128 stands for zero in the data rows.
Two rows play each game, the first against the second. How much does the first row win by? 15 is about a draw, 30 a big win and 0 a big loss. Wins can go round in a circle: one row can beat a second, the second a third and the third the first. Each row has two weighted sums of its numbers, A and B, taken from their middle values. A row wins by its A times the other's B, less its B times the other's A.
103 & 135 & 110 & 113 & 70 & 221 & 133 & 130 & 83 & 151 & 147 \\
55 & 203 & 137 & 112 & 87 & 137 & 118 & 138 & 100 & 135 & 138 \\: 10
135 & 127 & 140 & 162 & 137 & 125 & 50 & 87 & 143 & 115 & 81 \\
154 & 126 & 121 & 145 & 138 & 127 & 127 & 121 & 153 & 122 & 137 \\: 22
135 & 119 & 123 & 111 & 148 & 114 & 137 & 147 & 156 & 132 & 140 \\
0 & 89 & 68 & 138 & 0 & 255 & 137 & 145 & 0 & 18 & 137 \\: 18
119 & 156 & 172 & 128 & 145 & 117 & 141 & 120 & 135 & 159 & 133 \\
135 & 128 & 132 & 117 & 140 & 114 & 121 & 112 & 144 & 154 & 139 \\: 14
125 & 145 & 117 & 142 & 133 & 118 & 161 & 148 & 171 & 174 & 101 \\
142 & 153 & 153 & 135 & 135 & 123 & 132 & 131 & 166 & 130 & 138 \\: 15
139 & 89 & 108 & 139 & 101 & 204 & 131 & 126 & 111 & 161 & 138 \\
146 & 113 & 115 & 155 & 138 & 108 & 138 & 119 & 155 & 123 & 139 \\: 17
128 & 106 & 145 & 97 & 133 & 120 & 135 & 118 & 129 & 111 & 145 \\
144 & 123 & 129 & 131 & 128 & 127 & 130 & 137 & 103 & 146 & 141 \\: 14
91 & 152 & 130 & 102 & 82 & 172 & 136 & 115 & 88 & 178 & 140 \\
127 & 128 & 123 & 105 & 143 & 112 & 112 & 116 & 150 & 142 & 58 \\: 26
142 & 94 & 125 & 138 & 129 & 131 & 121 & 133 & 136 & 125 & 137 \\
126 & 84 & 121 & 134 & 115 & 141 & 128 & 123 & 125 & 175 & 133 \\: 15
128 & 112 & 130 & 115 & 129 & 123 & 139 & 127 & 122 & 136 & 141 \\
179 & 132 & 144 & 138 & 141 & 120 & 115 & 132 & 133 & 140 & 124 \\: 16
149 & 150 & 120 & 153 & 140 & 114 & 131 & 134 & 144 & 131 & 132 \\
142 & 118 & 139 & 100 & 131 & 124 & 128 & 115 & 115 & 179 & 137 \\: 15
128 & 133 & 122 & 102 & 144 & 121 & 127 & 145 & 124 & 133 & 138 \\
135 & 118 & 144 & 142 & 145 & 112 & 121 & 115 & 119 & 114 & 135 \\: 14
114 & 142 & 95 & 165 & 142 & 117 & 127 & 113 & 164 & 128 & 107 \\
122 & 92 & 106 & 121 & 131 & 122 & 130 & 122 & 131 & 145 & 143 \\: 16
116 & 96 & 125 & 88 & 132 & 119 & 128 & 131 & 136 & 102 & 141 \\
120 & 156 & 145 & 141 & 144 & 119 & 122 & 115 & 151 & 160 & 121 \\: 15
144 & 126 & 148 & 112 & 145 & 120 & 143 & 149 & 130 & 167 & 110 \\
131 & 148 & 145 & 152 & 143 & 119 & 136 & 134 & 119 & 135 & 134 \\: 16
118 & 120 & 133 & 114 & 139 & 117 & 145 & 120 & 141 & 110 & 140 \\
143 & 106 & 143 & 120 & 130 & 118 & 126 & 161 & 132 & 112 & 135 \\: 16
121 & 121 & 117 & 113 & 142 & 106 & 150 & 129 & 166 & 127 & 122 \\
123 & 171 & 134 & 118 & 141 & 107 & 160 & 124 & 147 & 170 & 127 \\: 21
123 & 130 & 145 & 154 & 135 & 120 & 125 & 111 & 151 & 111 & 110 \\
139 & 92 & 105 & 102 & 104 & 138 & 135 & 142 & 103 & 123 & 138 \\: 13
128 & 147 & 101 & 147 & 141 & 123 & 131 & 118 & 163 & 111 & 89 \\
117 & 149 & 138 & 137 & 143 & 118 & 111 & 133 & 132 & 135 & 135 \\: 15
119 & 95 & 123 & 150 & 138 & 117 & 132 & 122 & 158 & 118 & 134 \\
161 & 88 & 131 & 117 & 126 & 126 & 121 & 160 & 138 & 122 & 139 \\: 16
123 & 120 & 141 & 118 & 106 & 163 & 129 & 151 & 109 & 139 & 144 \\
174 & 129 & 149 & 103 & 145 & 120 & 138 & 109 & 127 & 144 & 146 \\: 16
125 & 135 & 90 & 123 & 139 & 125 & 150 & 138 & 129 & 110 & 143 \\
48 & 246 & 129 & 129 & 0 & 255 & 137 & 116 & 12 & 151 & 145 \\: 27
159 & 129 & 123 & 110 & 142 & 123 & 138 & 134 & 149 & 137 & 136 \\
158 & 140 & 136 & 128 & 139 & 107 & 139 & 137 & 135 & 124 & 143 \\: 15
112 & 137 & 111 & 199 & 143 & 106 & 0 & 129 & 146 & 116 & 0 \\
142 & 153 & 127 & 139 & 139 & 119 & 130 & 109 & 146 & 157 & 125 \\: 11
127 & 116 & 146 & 112 & 136 & 105 & 140 & 144 & 117 & 116 & 138 \\
120 & 130 & 96 & 181 & 140 & 118 & 129 & 103 & 129 & 98 & 109 \\: 14
124 & 130 & 142 & 99 & 149 & 137 & 137 & 124 & 159 & 157 & 101 \\
114 & 82 & 158 & 106 & 141 & 122 & 137 & 163 & 144 & 125 & 131 \\: 20
138 & 161 & 142 & 133 & 144 & 107 & 101 & 148 & 145 & 138 & 63 \\
144 & 131 & 138 & 184 & 141 & 113 & 132 & 115 & 127 & 134 & 117 \\: 23
145 & 89 & 135 & 114 & 126 & 121 & 152 & 153 & 129 & 147 & 136 \\
127 & 125 & 118 & 144 & 142 & 118 & 149 & 120 & 134 & 130 & 131 \\: 13
131 & 135 & 122 & 132 & 138 & 111 & 142 & 124 & 134 & 146 & 137 \\
96 & 160 & 116 & 140 & 80 & 153 & 128 & 140 & 84 & 127 & 137 \\: 16
129 & 76 & 141 & 108 & 116 & 133 & 134 & 121 & 111 & 153 & 143 \\
113 & 119 & 149 & 96 & 146 & 104 & 145 & 89 & 122 & 124 & 133 \\: 16
120 & 149 & 116 & 208 & 137 & 124 & 112 & 115 & 132 & 120 & 88 \\
149 & 91 & 162 & 136 & 136 & 129 & 132 & 131 & 127 & 128 & 143 \\: 19
156 & 142 & 143 & 127 & 137 & 108 & 139 & 129 & 157 & 154 & 140 \\
150 & 127 & 142 & 132 & 138 & 112 & 138 & 121 & 147 & 160 & 136 \\: 16
123 & 98 & 118 & 103 & 135 & 117 & 127 & 132 & 132 & 124 & 145 \\
137 & 95 & 147 & 120 & 135 & 126 & 121 & 146 & 147 & 132 & 138 \\: 14
144 & 119 & 111 & 128 & 131 & 117 & 132 & 137 & 109 & 124 & 144 \\
144 & 147 & 123 & 129 & 141 & 116 & 123 & 144 & 133 & 152 & 108 \\: 15
145 & 126 & 151 & 109 & 125 & 208 & 141 & 149 & 129 & 201 & 141 \\
124 & 155 & 109 & 146 & 143 & 113 & 127 & 156 & 138 & 135 & 131 \\: 20
118 & 145 & 104 & 133 & 145 & 120 & 133 & 136 & 156 & 175 & 81 \\
100 & 137 & 116 & 120 & 140 & 114 & 145 & 140 & 129 & 114 & 145 \\: 9
150 & 159 & 102 & 202 & 132 & 118 & 0 & 125 & 139 & 128 & 0 \\
132 & 111 & 132 & 139 & 127 & 125 & 121 & 124 & 111 & 136 & 142 \\: 18
130 & 131 & 134 & 114 & 139 & 122 & 133 & 144 & 125 & 169 & 146 \\
114 & 139 & 123 & 124 & 145 & 120 & 133 & 142 & 155 & 130 & 135 \\: 12
135 & 44 & 132 & 116 & 123 & 144 & 126 & 127 & 124 & 159 & 142 \\
139 & 84 & 118 & 122 & 122 & 119 & 117 & 134 & 102 & 137 & 137 \\: 14
0 & 255 & 115 & 111 & 0 & 175 & 136 & 125 & 0 & 0 & 142 \\
135 & 115 & 148 & 118 & 140 & 123 & 127 & 124 & 130 & 139 & 141 \\: 21
143 & 100 & 142 & 111 & 120 & 139 & 136 & 117 & 120 & 159 & 136 \\
136 & 129 & 136 & 137 & 147 & 117 & 134 & 133 & 137 & 126 & 141 \\: 17
124 & 128 & 115 & 234 & 142 & 114 & 70 & 114 & 137 & 109 & 50 \\
173 & 142 & 106 & 202 & 143 & 110 & 80 & 104 & 141 & 114 & 51 \\: 3
130 & 43 & 145 & 119 & 99 & 149 & 132 & 148 & 108 & 150 & 136 \\
154 & 127 & 124 & 123 & 94 & 142 & 128 & 154 & 120 & 142 & 143 \\: 19
101 & 161 & 135 & 169 & 141 & 120 & 136 & 124 & 110 & 129 & 129 \\
146 & 122 & 118 & 126 & 139 & 121 & 129 & 133 & 133 & 127 & 138 \\: 15
141 & 133 & 111 & 117 & 143 & 107 & 116 & 141 & 124 & 123 & 141 \\
123 & 142 & 94 & 118 & 136 & 109 & 120 & 135 & 150 & 117 & 129 \\: 14
147 & 141 & 115 & 109 & 146 & 117 & 134 & 137 & 129 & 137 & 134 \\
135 & 135 & 119 & 114 & 141 & 109 & 123 & 110 & 113 & 123 & 126 \\: 16
130 & 147 & 175 & 131 & 145 & 108 & 124 & 150 & 152 & 117 & 111 \\
139 & 154 & 107 & 108 & 139 & 109 & 132 & 129 & 132 & 120 & 135 \\: 15
130 & 94 & 109 & 113 & 140 & 112 & 127 & 136 & 158 & 106 & 100 \\
106 & 128 & 141 & 127 & 129 & 120 & 129 & 148 & 157 & 113 & 139 \\: 16
127 & 148 & 140 & 116 & 136 & 115 & 122 & 123 & 131 & 160 & 131 \\
156 & 155 & 135 & 198 & 138 & 119 & 87 & 121 & 153 & 119 & 52 \\: 25
119 & 132 & 137 & 104 & 139 & 123 & 122 & 139 & 141 & 122 & 134 \\
116 & 106 & 137 & 141 & 136 & 130 & 142 & 128 & 154 & 129 & 136 \\: 14
143 & 127 & 155 & 135 & 144 & 133 & 166 & 150 & 170 & 167 & 109 \\
120 & 105 & 143 & 134 & 139 & 117 & 135 & 134 & 130 & 170 & 137 \\: 16
134 & 121 & 93 & 119 & 90 & 145 & 141 & 108 & 75 & 96 & 133 \\
97 & 142 & 133 & 127 & 51 & 219 & 134 & 125 & 83 & 159 & 133 \\: 10
132 & 126 & 139 & 116 & 146 & 115 & 149 & 118 & 145 & 120 & 144 \\
125 & 132 & 127 & 102 & 143 & 105 & 124 & 117 & 123 & 117 & 144 \\: 14
120 & 123 & 142 & 117 & 135 & 113 & 138 & 127 & 126 & 141 & 142 \\
120 & 143 & 112 & 120 & 139 & 114 & 138 & 133 & 128 & 143 & 139 \\: 15
113 & 130 & 148 & 123 & 146 & 109 & 174 & 114 & 166 & 105 & 140 \\
109 & 106 & 134 & 104 & 98 & 138 & 135 & 120 & 101 & 122 & 135 \\: 20
128 & 114 & 119 & 140 & 146 & 124 & 135 & 144 & 173 & 150 & 94 \\
148 & 122 & 150 & 182 & 139 & 109 & 118 & 111 & 118 & 127 & 97 \\: 12
131 & 111 & 107 & 134 & 135 & 120 & 125 & 137 & 131 & 145 & 142 \\
115 & 112 & 71 & 102 & 40 & 184 & 139 & 151 & 38 & 8 & 140 \\: 19
149 & 136 & 107 & 102 & 140 & 115 & 139 & 144 & 136 & 132 & 141 \\
158 & 155 & 127 & 151 & 136 & 117 & 125 & 150 & 156 & 142 & 132 \\: 16
136 & 147 & 122 & 109 & 150 & 111 & 117 & 115 & 145 & 144 & 133 \\
132 & 140 & 130 & 143 & 143 & 115 & 150 & 139 & 148 & 118 & 138 \\: 15
148 & 116 & 124 & 128 & 144 & 114 & 134 & 128 & 131 & 118 & 138 \\
119 & 151 & 163 & 153 & 143 & 115 & 139 & 161 & 117 & 109 & 137 \\: 17
131 & 121 & 138 & 128 & 141 & 117 & 125 & 135 & 150 & 106 & 138 \\
137 & 109 & 124 & 115 & 134 & 121 & 138 & 149 & 119 & 99 & 144 \\: 16
109 & 156 & 137 & 121 & 142 & 116 & 148 & 109 & 127 & 90 & 137 \\
144 & 80 & 119 & 119 & 134 & 126 & 143 & 113 & 129 & 122 & 144 \\: 15
142 & 142 & 131 & 113 & 140 & 111 & 128 & 117 & 136 & 121 & 143 \\
112 & 124 & 123 & 130 & 139 & 125 & 127 & 135 & 122 & 143 & 135 \\: 15
128 & 127 & 135 & 143 & 139 & 115 & 127 & 126 & 127 & 124 & 139 \\
145 & 138 & 138 & 120 & 135 & 116 & 158 & 158 & 125 & 54 & 136 \\: 16
33 & 158 & 113 & 128 & 62 & 152 & 126 & 115 & 49 & 106 & 139 \\
75 & 147 & 130 & 119 & 82 & 154 & 125 & 133 & 97 & 129 & 141 \\: 12
134 & 135 & 153 & 109 & 144 & 115 & 119 & 130 & 144 & 146 & 136 \\
134 & 126 & 83 & 121 & 142 & 112 & 140 & 124 & 152 & 133 & 119 \\: 14
144 & 95 & 131 & 90 & 115 & 162 & 144 & 128 & 123 & 154 & 138 \\
121 & 139 & 144 & 152 & 142 & 114 & 132 & 137 & 132 & 106 & 126 \\: 16
